Each scene shows the same named points in several views, each turned, perhaps mirrored, and shifted as a whole.
A view may leave some points out. In some views, one point has been moved. Which views, in the order they come, and which point in each? Write - if no view has one.
Scene 1:
view 1:
  gil [-1.34 -1.53 -1.05  0.14 -1.08 -3.20  3.84 -0.73  0.28 -0.43  1.54  1.43]
  kepe [-2.07 -1.57 -0.76  0.88 -1.10 -4.01  3.02 -1.58  1.16 -0.95  1.59  2.68]
  ded [-0.34 -2.47 -1.83  1.11 -1.64 -4.69  3.60 -0.55  1.37 -0.54  1.84  2.73]
  Fufa [ 0.28 -1.99 -2.27  0.79 -1.45 -3.92  4.16 -0.57  0.32  0.58  1.89  1.60]
  netim [-1.13 -0.54 -0.15 -0.34 -1.16 -3.79  1.86 -1.50 -0.01 -0.19  0.88  1.61]
  rusor [-0.96 -1.83 -0.90 -0.10 -1.68 -4.57  2.83 -1.64  1.32 -0.53  1.39  2.14]
  zal [ 0.29 -1.98 -1.51 -0.01 -1.44 -3.67  4.16 -0.23 -0.03  0.25  1.46  1.25]
  diri [-0.62 -1.27 -1.82  0.97 -1.18 -3.79  3.77 -2.04  0.06  0.77  1.77  1.63]
view 2:
  kepe [ 0.17  1.07  0.67 -1.86 -2.22 -0.06 -2.86 -1.87  0.48  1.27 -0.79  1.74]
  ded [ 1.21  0.81 -0.70 -0.31 -1.65  0.68 -3.36 -1.17  0.85 -0.46 -0.79  1.71]
  gil [-0.62  1.05  0.45 -0.92 -1.23  0.31 -3.04 -1.51  0.03  1.28 -1.31  1.88]
  fubal [ 0.37  1.29 -0.47 -1.21 -1.12  0.05 -3.27 -1.38  1.07  0.95 -0.30  1.77]
  zal [-0.50  1.36 -0.46  0.21 -0.18  0.66 -3.41 -0.70  0.14  0.96 -1.27  1.93]
  rusor [ 1.08  2.07  0.40 -0.84 -1.93  0.10 -2.49 -1.06  0.04  0.18 -1.41  1.47]
  Fufa [ 0.27  1.13 -0.97 -0.02 -0.54  0.82 -3.69 -0.62  0.90  1.08 -0.88  2.14]
  netim [-0.08  1.96  1.10 -0.34 -2.55  0.27 -1.84 -0.57 -0.73  1.70 -1.89  1.41]
view 3:
  ded [-0.87 -0.69  0.63 -0.13 -2.88 -1.96  0.98 -0.58  0.01 -0.39 -0.19 -0.79]
  Fufa [-0.67  0.60  1.35  0.00 -2.04 -0.67  1.08 -0.56 -0.38 -0.73 -0.95 -1.23]
  netim [-0.28 -0.11  1.74  0.38 -0.65 -2.62  0.42 -0.04  1.05 -3.00 -0.71  0.61]
  zal [-0.18  0.77  1.56  0.64 -1.40 -0.99  0.56 -0.47  0.28 -1.06 -0.86 -1.67]
  diri [-1.00  0.31  1.74 -0.63 -1.52 -0.87  1.72  0.08 -0.07 -1.91 -0.95 -0.30]
  rusor [-0.41 -0.52  1.07 -0.36 -1.70 -3.11  0.92 -0.38  0.35 -1.80 -0.07 -0.57]
  kepe [-1.27 -1.59  0.75 -0.15 -2.02 -2.41  1.18  0.07  0.69 -2.36 -0.26 -0.25]
view 4:
  rusor [ 1.21  0.14  6.85  3.63  0.73  5.67  4.06  2.20 -0.43 -0.40 -5.07  3.65]
  ded [ 1.13 -0.30  6.46  3.03  0.09  6.42  3.19  0.65 -0.15 -0.87 -4.37  3.62]
  fubal [-0.07  0.09  6.02  3.41  0.35  6.42  4.68  1.01 -0.68 -0.57 -4.14  3.09]
  netim [ 1.17  1.20  6.27  3.60  0.65  4.51  4.26  3.15 -1.40 -0.87 -5.95  2.61]
  kepe [ 1.59  0.77  6.43  4.16  1.32  6.07  4.28  1.46 -0.41 -0.63 -4.81  2.72]
  Fufa [-0.57 -0.10  5.79  2.47 -0.67  5.88  3.85  1.07 -0.82 -1.10 -4.46  3.47]
  gil [ 0.11  0.39  6.49  3.77  0.30  4.91  4.59  1.39 -0.87 -1.13 -4.76  2.34]
  zal [-0.53 -0.32  6.36  2.67 -0.84  4.75  4.08  1.33 -1.07 -0.97 -4.63  3.08]
view 5:
  ded [ 4.05 -0.46  6.89 -2.25 -0.79  3.82  2.64 -0.67  2.55  1.70  0.78 -5.08]
  Fufa [ 4.19  0.54  6.80 -1.82  0.15  2.85  2.81 -0.16  2.61  2.48  2.07 -5.30]
  zal [ 4.27  0.87  6.78 -2.18  0.32  3.01  2.26  0.12  2.64  2.02  2.56 -6.21]
  rusor [ 4.70 -0.06  7.47 -2.88 -0.05  4.08  1.19 -0.45  1.51  1.79  0.64 -5.61]
  fubal [ 4.35  0.07  6.87 -1.87  0.98  3.21  2.64  0.22  2.04  1.82  0.78 -5.13]
  netim [ 4.82  0.92  7.06 -3.00  0.80  4.49  0.76 -0.60  0.02  1.97  2.04 -6.12]
  gil [ 4.40  0.39  6.74 -2.34  1.44  4.18  2.09  0.14  1.81  1.64  1.75 -6.22]
  diri [ 4.50  0.71  6.86 -1.85  1.08  2.85  2.35 -0.09  1.09  2.53  1.52 -4.79]
  kepe [ 4.47 -0.40  6.86 -2.53  0.74  4.82  1.94 -0.47  0.84  1.28  0.32 -5.31]
Views with a point moved: view 2
  view 2 moved: kepe
